rotation steps, each row followed by its count of steps
The counts run from 0 to 501.
[  1 -10   0 -18   3  11   7  -8   0 -14 -24 -12  28   2 -31   1  -2   3
  15  16   3   2 -16 -11  -3  -9  -9 -10  -6   7  -2 -21   7  17  -2  -4
   1  -2  -3  -5 -12 -10 -35  10 -12   6 -23   5  15  -8 -26  18  13   0
   3  23  18   5  25   2 -18  -9 -19 -10]	56
[  7  -1   0  -8   9   3  -2 -10   1 -13 -28 -19  26 -14 -26   4  -3   9
  -3  15  17   0   2  -5  -8 -27 -14 -19  -6  31   2 -25   6  21  -7 -27
 -20   2  -5 -14 -20  -9 -27  -3   6  -3  -3   2  10 -10  -1   8  -2  -1
  -6  10   9  10  23  11   2  -5 -16  -3]	224
[ -4   0  -5 -22   5  12  -2 -17  -1 -10 -20 -10  13   3 -44   1   5  -8
  -3   3  12  14  -5  -9  -3 -18 -11 -12 -12   8   3 -10  11  12  -8 -19
 -19  -1 -11 -16 -18   8 -39  -9 -13  -9  -7   4  13 -10 -17   7   0  -8
 -15  22  32  -3  16   7  -8 -12 -10  -4]	487
[ 14  -8  11  -6  -3  18  13 -11   6 -11 -39  -2   9   5 -34  14   2  10
   0  11   5  -3  -7 -13 -10  -4 -19 -25 -15  16   0 -29   5  17  -6  -8
  -8  -6   9  -7  -9  -4 -23  -7 -15  -8  -9 -10  11  -5 -16   3   6 -20
   4  29   8  14  26  -1   3  -3 -15 -10]	85
[ 12   9   6  -2   4  12   6 -19   2 -13 -22  -3  16  -4 -23  21   1   2
   0  22  26  -5  -4  -6 -18 -12 -14 -10 -16  19   5 -24  -6  26  -7 -10
  -6   1 -12 -19  -9  -5 -34   3  -3  -7 -19   0  13 -16 -16   2  -1 -15
  -4  10  -9 -10  23   3  12  -2 -16  -3]	37
[ -1  13  -7 -14 -11  13  -5 -12  12 -14 -33  -9  18 -14 -14  11   0   0
   8  16  19   2   0   1  -7  -4  -7 -13  -5   8  10 -17   5  17  -5 -15
   9 -10  -3  -3 -14   5 -45  -8 -14  -1  -1   1   6   8 -24 -12   2  -6
  -7  12  31   7  28  -9 -16  -2 -14  -1]	107
[  3   3   6  -5 -12  20   9  -3  11  -7 -42  -5  27 -21 -12   6  -6   5
   1  14  12  -4  -8   3  -7   2  -4 -21 -12   7  17 -20   7   7   0  -7
  12   7   6   1 -15   8 -29  -8 -15   2 -12  -1  12   2 -18 -11   2 -18
   8  32  26  -3  24 -10 -12  -2 -12   4]	110
[  2   3  15 -21   7   8  20 -13   5 -14 -17  -3  21   7 -44   1   1  -5
   8  -2  18   9 -19  -3  -5  -9   3   2  -3   2   2 -21  14  17  -4   3
  -7   0  -6 -18  -5   6 -43  -2 -10   0 -13  11   9 -12 -19  14   6 -16
  -8  17  12  10  24   6   0  -8  -8 -10]	44
[-12   3  -8 -17   5  14   8  -5   8  -9 -19 -11  39  -4 -30  -2   4   4
 -14  18  14   9 -12  -3  12   1 -12  -6   7  15   5 -20  20   6  -1 -11
   1   5 -11 -15  -8   4 -31 -13  -1   1 -14  -6  15  -9 -12   2   7  -8
  -2  15  23  -2  27  11 -33   1  -9  -7]	148
[-11  -6  11 -13   4  -3   6 -15 -10 -17 -24  -1  16   2 -33   4  -7  17
   8  24   9  -1   0  -9   1  -8 -17 -10  -1  13   7 -25  11  30 -12 -16
 -15  -1  -6  -3   3  -5 -34  -3  -2   9 -18  -1   8  -7 -26   5  15  -9
 -12  15  11   7  26 -10  -8  -8 -14 -11]	348
[ -1  12  11  -3 -11   5  18  -5  16 -15 -25  -4  25 -13 -21  15  -9   7
   0  12  32  -5   0  -1 -18  -9 -19   6  -5  21  -2 -29   8  20 -10 -13
   5  10   4 -11   6   3 -33 -12   2   3  -7   1   5  -8  -2  -1  -4 -20
  -7   6   6   1  30  -7  13  -1 -22  -5]	386
[  3  -5  -8 -13   2  13  14 -18   4  -8 -28  -2  17  -6 -28  19  -2   1
  -4  11  16   2  15  -7   6 -10   1 -12   2  21   0 -28  19  18 -20 -12
   1   0   5  -3  -8  -4 -35  -3  -1  -2  -7   1  23   3 -18  -1   0  -8
   2  15  16  14  35   0 -11   3   0 -14]	133
[ 12   4   0 -11   3  26  19 -14   3   5 -14 -19  36 -17 -24   5   0  -8
  -3  16   7   2  -5  -3 -22   4 -16 -12 -17   7  -2 -15   8   8  -5  -2
   5   0  10 -22 -18  -8 -23  -1 -13  -1 -15   9  16  -9 -25   0  -7 -13
   7  20  19  -1  21   6  -8  -8 -20   7]	449
[  9  -2  10  -8   0  15   2   3   9 -13 -30  -4  31  -8 -17   7  -3   0
 -16   6  11   5 -17   1  -5 -12   3  -7  -9  15  11 -24  -9  19  -1  -3
  -2   1   1 -19 -19  -6 -39   0  -6  -3  -6 -11  15  -6 -22  -6  16 -10
  16  20  20  -6  26  14 -16  11   8  -9]	284
[ -1   3 -10  -7   6  10   5 -10  11 -16 -35  -4  33 -15 -11   1  -4  13
   6  20  18  -4  -1  -2 -14 -13 -14  -9 -10  13   8 -14   9  21   3 -20
  -3   5  -8  -2  -3 -14 -32   5  -8  -4  -5   2   9 -21 -24 -14  -7   7
  -3  22  20  -1  21  -9 -10   6 -18   7]	188
[  8   7  20  -2   3  17  23 -10   8  -5 -17  -1  31  -2 -33  11   3  -6
   3  20   9  -2 -14   1 -23   0  -7  -3 -19  -5   2 -18   9  12  -5   5
  -2   7   1 -19  -4   7 -35  -6 -18   5 -20   4   1 -16 -23   1   5 -22
  -5  21   3 -10  20  -7   0  -4 -18   8]	33
[  6  12  -2  -8 -11  21   9  -5  15 -13 -27 -14  24 -26 -13   3  -6  -3
  -2  18  16   4   2  -3  -7  -7 -17  -5  -5  14   9 -13  13   9   0 -22
   5   5   1 -14  -8   4 -35 -14 -10  -6   0  12  18   0  -3   2 -13 -14
  -2  16  39   6  30   2  -4  -3 -20  -5]	492
[ -8   9   1  -6  -8   9   3 -10   6 -13 -28  -3  27 -17  -9  18  -3   9
   4  26  24  -6  -3   2 -24  -8 -20 -10 -11  12   4 -18  -1  30 -18 -13
   3   4  -5  -7  -3  -1 -35  -1   0  12 -15  -9   9 -10 -22 -13   9  -4
   2  15  -2 -17  30 -12  -7  -5 -11   0]	373
[ 11  -6 -10 -18   1  18  13 -16   8 -13 -24 -12  25  -9 -21   9  -5   8
   4  11  14   3   0  -4 -15  -4 -14   0  -6  13  -7 -20   4  21  -2  -4
   8   1   8 -16  -8 -10 -31  10   3  -8 -15  14  24 -14 -21   9  -2  -5
   9  13  14   9  39  11 -10  -4  -5  -5]	53
[  0  -5  17  -7  12   7  17 -18   5  -5 -16  -5  34  -7 -35  -6   1  11
  -5   7   4   1  -5  -7 -25 -16 -18 -13  -7   7  -4 -16  18  10   1  -5
 -16   4   3 -22 -11  -1 -25  -7  -6  -5 -10   2  -4 -22 -19  -2  -4 -12
  -9  31   5   5  17  -8   1  -1 -16  11]	219
[  4  12  -4  -9  -2   8   2  -2  15 -10 -14 -19  30   1 -21  20   4  -5
  -6  35  16   6  -3   2 -15  -6 -30   4 -16  12 -10 -23  -4  21 -11 -11
  -3   8  -1 -18  -8  -6 -35  -6  -7   6 -12  -3   6 -11 -14   5   8  -9
  -1   5  11 -13  24  13 -16  -1 -15  -9]	24
[  0  -8  -3 -15   3  13   7  -4   1 -15 -26 -10  26   5 -31  -1   4   0
  17  14   3   1 -16  -8  -5 -10 -14  -9 -11  -1  -3 -19  11  13  -4 -10
  -5   0   2  -3 -11  -8 -32   6 -22   6 -18   3  11  -9 -23  18  12  -2
   0  25  21   2  23  -2 -18 -13 -23  -9]	57
[ -8  -2  16 -13   2  16  21 -17  -6  -4 -18  -5  24 -24 -33   0 -14   1
   0   0  16   5  -8  -7 -18  -7  -1 -13 -15  11  13  -8  11  23 -13 -16
 -12   9   3 -19  -9   7 -27 -10   9   7 -10  12  18 -18 -14  -8  -6 -10
   3   7  25  -2  29  -2   9 -14 -12   3]	355
[ -3   6   4 -17   1  11   9 -21 -16 -10 -15 -11  17 -10 -35   0  -9  -6
  10   7  16   1  -4  -6  -6  -9  -5 -15  -4  13   8 -19  17  17 -12 -15
   1 -10 -10 -11 -15   0 -37  -7  -4  -1 -15  11  12   8 -14  12   2 -19
 -16  18  21  12  22  -5   2 -18 -26   1]	91
[  3  15   9 -11  -8  16  17 -22   0 -14 -18  -9  23  -8 -19  10  -9  -4
   6  15  16   4   0   5 -24   4  -9  -3   0   4  -6 -18   8  22  -8   4
  18 -11  -1 -18  -8   0 -44  -5  -1  -4 -13   5   7   1 -25   3   2 -25
  -8  29  10  11  25  -3   0  -1 -12   4]	79
[  1  -6 -10 -16   4   8  13 -17   3  -7 -31  -2  19  -8 -30  16  -5   2
   0  12  16   2  10  -1   9 -11   6 -12  -1  16   5 -30  23  16 -13 -13
   3   5   1   3  -8  -2 -36  -1  -2  -2 -14   6  20   3 -22  -1   2  -8
  -1  16  21  17  32  -5 -16  -1   0  -9]	134
[ 10  10  14  -3   4  17  19 -12   7  -6 -14  -2  24  -2 -33  15   3  -7
  -1  18  17  -2  -9   4 -28  -5 -13  -3 -22  -6  -3 -17   5  14  -7  -2
  -4   8  -1 -21  -5   3 -33  -4 -18  -1 -20   2   3 -20 -24   0   2 -22
  -6  21  -2 -16  21  -6   1  -6 -14   8]	34
[  8  -4  11  -7   2  13   3   6   4 -11 -27  -7  28  -5 -20   9  -7  -7
 -15   7   6   9 -17   3  -2 -13   7  -6 -14  11  11 -26  -5  18  -6  -4
  -2   7   1 -13 -21  -7 -36  -1  -8   3 -12  -7  14  -6 -21   2  18 -12
  13  24  22  -6  24  13 -16   8   7  -9]	285
[  3   7   0  -6  12  11  23  -4   6  -7 -19 -16  33   1 -36   7  -9  -8
  -1  17  -2  12  -1  -2   1 -10   0  -6 -14   8  -3 -19  25   8 -11 -20
  -8  13   5 -15 -10  -9 -27  -8   2   4 -10  18   6 -16 -13   3 -10  -9
 -10  11  33  18  18   5 -10   0 -20   0]	182
[ 12  -6   1 -10  11  18   9  -7   1  -4 -13  -6  25 -16 -36  -4   0 -11
  -7  -1   8   5 -11   5  -5 -22   8  -9 -12   3  14 -15   8   5  -9 -17
 -14   3   3 -26 -26   3 -34  -5 -14  -1  -9   4   9  -4 -17   2  11 -13
   2   8  28   1  35   1 -12 -10  -7   5]	274
[  9  -2   8 -11   0  14  -1   1  16 -16 -30  -2  28  -8 -13   4  -4   6
 -19   8  16   3 -13   1  -9 -11  -7   0  -3  14  12 -24  -9  19   6  -5
   1   0   3 -19 -17  -4 -39  -5  -8  -8  -4 -11  13 -10 -21  -8  11  -8
  13  17  21  -5  32  13 -14  12   6  -9]	283
[  0   3  13 -19   6   8  17 -12   5 -16 -17  -1  19   5 -43   1  -2 -10
   9  -4  20   8 -17  -6 -11 -15   4   4 -10   1   1 -16  12  18  -9  -1
  -8   5  -2 -12  -5   3 -43   0 -15  -1 -11  10  10 -14 -21  14   2 -12
 -11  19  15   4  20   1   6 -10 -16  -7]	45
[  8  11  13   1   3  10   5   0  -1 -11 -10 -13  22   5 -25  14  -6 -16
 -12  31  -1   6  -7   6  -7  -9  -7  -3 -13  -1   2 -21   3  11 -11 -13
  -5  -2   1 -27 -15  -8 -42 -15 -10   5 -14  -3  -5   3 -25   1  16 -25
 -11  11  24   3  21   1 -15   7 -16  -2]	289
[  0   0  13 -13  -6   7  19 -11  22 -13 -29  -1  28  -9 -23  15 -10  14
  -6   5  27  -1  -4  -5 -15  -5 -13   1   0  21  -2 -27  10  22  -1   0
   7   7   9 -16   2   6 -38  -6   8  -2 -10   1  10 -16 -12  -8  -3 -12
   3   6   5  10  33   0   4   6  -5  -6]	388
[ 14  14   9 -14   1  20  15  -6  14  -4 -28 -10  22 -10 -34   2  10  -5
   2   8  16  10 -18   6  -1   4   5 -18 -16   2  15 -16   4   9   2  -3
  -6  -4  -7 -18 -19  15 -35 -13 -18  -4  -6   5   7  -8 -13  -3   3 -24
  -1  17  20   4  20   9  -9  -6  -8   5]	459
[ 11   2  -3 -19   0   8   9  -7  18 -13 -34  -6  23  -6 -28   3   4  -2
  14  -2  21   2  -8  -4  -8 -10   3  -2 -17  10   7 -22   6  19  -2 -10
  -4   2   6   1 -13  -7 -38   6 -26  -2   4   9  12  -2 -26  -4  -2   1
   1  16  30   7  19  -2   2  -5 -20  -7]	444
[ 10   7  25  -1   1  14  20  -6  12  -5 -20  -5  31  -2 -32  12  -1  -1
   5  23   6   0 -19   1 -14   0  -2  -9 -18  -6   7 -18   8   9   1   5
   2   6   2 -19  -4   6 -34  -5 -15  10 -24   8   0 -14 -22   3   4 -23
  -2  20   7  -5  19  -6  -5  -3 -18   3]	32
[ 11   2  15 -15  -1   7  10 -13   4  -9 -37  -9  17   6 -31  16  -2   0
   3  15   6   9  -7  -2   4  -6   8 -18 -14  11   6 -25   7  20  -4   5
  -5  -1  -3  -1 -14   2 -39  -4  -9   0 -11   9  15  -4 -19   7   4 -19
  -2  35  16  16  14   9  -5   5   4 -13]	471
[  0 -10  -2 -20  -5  20   6 -10   2  -5 -34 -11  21 -11 -29   7 -10   3
  -7 -10  13   8 -10  -7  -9  -8  -8 -14 -16  19   4 -19   3  15  -5 -10
   2   5   8  -6 -24   1 -25  -1  -3  -9  -9   3  23  -9 -13  -1   0  -8
  10  30  34   0  22  13  -4  -5  -4  -2]	99
[ -4  10   5  -4  -9  11  15  -5   7  -4 -15 -15  30 -12 -27  14 -11  -5
   1  24   5   6  -3   7 -21   1 -12  -5 -19  -6  -2  -9   9  13 -13 -12
   3  13   8 -20  -9   9 -32 -13   0  16 -17   9  -2 -12 -18  -7   4 -14
  -4   8  25  -5  26  -8 -13 -10 -19  10]	369
[ 11  -6  12 -10   3  -7  -4  -3  15 -19 -31  -2  15   2 -32  13  -4  -1
  -3   1  17   3  -2   2  -7 -33   4   0 -12  12   5 -30   5  17  -5 -14
 -15   4   4  -9 -15   1 -46  -3 -16  -2   1   1  -2  -2 -15   1   8 -12
 -11  19  18  12  20  -2   3   7  -1  -7]	258
[ -5  -9  16 -14   6   7   8 -12  -7 -11 -19  -2  27   1 -26  -4 -17   5
 -10   5   5   5  -8 -13 -13 -11 -14   4 -13   9   8 -16   1  22   2  -7
  -5   7   7 -16 -10 -17 -34   2  -4  -5 -15   3  12 -18 -36  -5   3  -5
  -1  25  38  -8  14   1  -3   5 -12  -3]	312
[  7   3  -7 -12  -1   9  11 -18  12 -11 -25  -5  22 -17 -24  15  -6   7
  15  10  24  -5  -1  -2 -12 -12   0 -12  -7  13   7 -24  12  18  -6 -19
   3   2   4 -13  -6   2 -37   4   0   4 -12  15   7  -9 -17  -9  -4   2
  -2 -12  14  10  39 -12  -3 -10 -22   3]	399
